One turn sends every row of this set to another row. A few are shown first. Where does it send the rows asked after them?
q116: -1; -4; -3; 12; -24; 34; -12; -14; -20; -46; -9; 12; -11; 2; 11; 1; -4
q654: 27; -3; 0; 9; 24; 9; 9; 3; 29; 7; -8; 2; 1; 21; 5; -22; -10
q322: 21; 5; 10; 6; 13; 30; 17; -19; -5; 4; 11; 14; -3; 20; 13; -18; -21
q873: 4; -16; -12; 14; -9; 20; -17; 9; 8; -51; -32; 4; -12; 7; -2; 2; 0
q897: 17; 4; -2; 3; -9; 27; 8; -34; -33; -23; 7; 18; -8; 17; 15; -9; -11
q819: 10; 24; 3; 3; 9; -28; -10; 21; -13; -55; 7; 18; -20; 14; 1; -13; -25
q366: 1; -11; -7; 13; -12; 20; -22; 4; 11; -48; -24; -6; -14; 8; 2; 5; 10
q230: 13; -13; -3; 12; 13; 9; -13; 12; 35; -22; -26; -8; -5; 13; -2; -10; 5
q34: 10; 4; 5; 6; -12; 36; 7; -27; -28; -22; 9; 19; -7; 12; 19; -8; -16
q927: 8; -13; 0; 17; 16; 20; -9; 16; 32; -18; -25; -2; -4; 7; -8; -10; -4
q246: 6; 21; 2; -4; 15; -20; -8; 33; -1; -53; 13; 16; -20; 18; 2; -1; -25
q432: -3; 32; -12; -12; 2; -19; -14; 11; -19; -46; 16; 13; -15; 12; -3; 0; -28
q91: 6; -9; -3; 5; -25; 19; -12; -16; -32; -41; -16; 15; -9; 10; 9; 10; -8
q235: -4; 25; 3; -15; 20; -23; -24; 17; 7; -42; 6; -1; -22; 20; -11; -3; -15
q867: 3; 1; -7; 9; -25; 31; -9; -13; -21; -49; -6; 5; -17; 13; 13; 10; -1
q416: 3; 24; 9; -20; 26; -27; -19; 11; 11; -31; 11; 5; -17; 21; -3; -15; -19
q938: 6; 28; 6; -8; 22; -30; -13; 3; -15; -35; 26; 8; -8; 11; -1; -14; -4
q308: 25; 2; 2; -1; 19; 24; 17; -24; -7; 4; 12; 13; -2; 26; 11; -15; -15
q506: 2; 23; 4; -14; 28; -22; -11; 15; -2; -33; 32; 7; -9; 14; 0; -2; -3
q428: 4; 32; -9; -18; 6; -24; -9; 5; -14; -33; 22; 19; -10; 14; 6; -12; -31
q642: -7; 29; -7; -10; 9; -18; -22; 17; -8; -50; 9; 2; -21; 15; -11; 5; -20
q178: 2; 20; 3; -12; 24; -17; -9; 29; 6; -42; 26; 11; -15; 18; 2; 5; -14
q66: 7; 28; 2; -22; 18; -29; -11; 5; -1; -26; 18; 16; -10; 18; 6; -20; -27
q894: 10; 28; 4; 1; 12; -33; -12; 6; -21; -46; 14; 13; -13; 10; -1; -20; -14
q588: 12; -17; -8; 10; 17; 16; -7; 18; 34; -23; -27; -1; -6; 15; -7; -3; -3
q564: 10; -20; 0; 8; 13; 7; -13; 18; 25; -18; -32; -2; -2; 15; -9; 5; -4
q778: 25; -2; 9; -3; 16; 14; 16; -18; -11; 12; 5; 14; 1; 27; 9; -7; -20
q966: 18; 11; -4; 7; -14; 30; 13; -23; -29; -22; 11; 14; -12; 21; 20; -1; -17
q959: -2; -13; -5; 18; -10; 25; -20; 8; 10; -44; -27; 1; -8; -1; -1; -1; 3
q24: 29; 9; -1; 6; 10; 20; 23; -15; -4; 5; 10; 12; -2; 25; 16; -17; -23
q148: 3; -19; -4; 10; -12; 13; -21; 8; -1; -43; -34; 4; -7; 7; -3; 13; -1
q672: 22; -11; 6; 1; 28; 8; 6; 5; 20; 10; -13; 4; 3; 24; -3; -5; -13
q557: 20; -4; 7; 11; 27; 23; 10; 3; 24; 6; -7; 4; 0; 18; 0; -19; -16
q471: 23; -8; -1; 3; 32; 19; 11; 1; 24; 5; -5; 4; 0; 24; -1; -12; -10
q31: 17; 0; 4; -1; -10; 19; 8; -29; -36; -14; 4; 19; -5; 19; 15; 1; -17
q294: 7; -5; -10; 11; -23; 25; -10; -17; -24; -51; -15; 14; -13; 8; 10; 0; -5

q471 -> q588
q66 -> q416
q557 -> q927
Now find these:
q91 -> q31
q966 -> q24
q938 -> q506

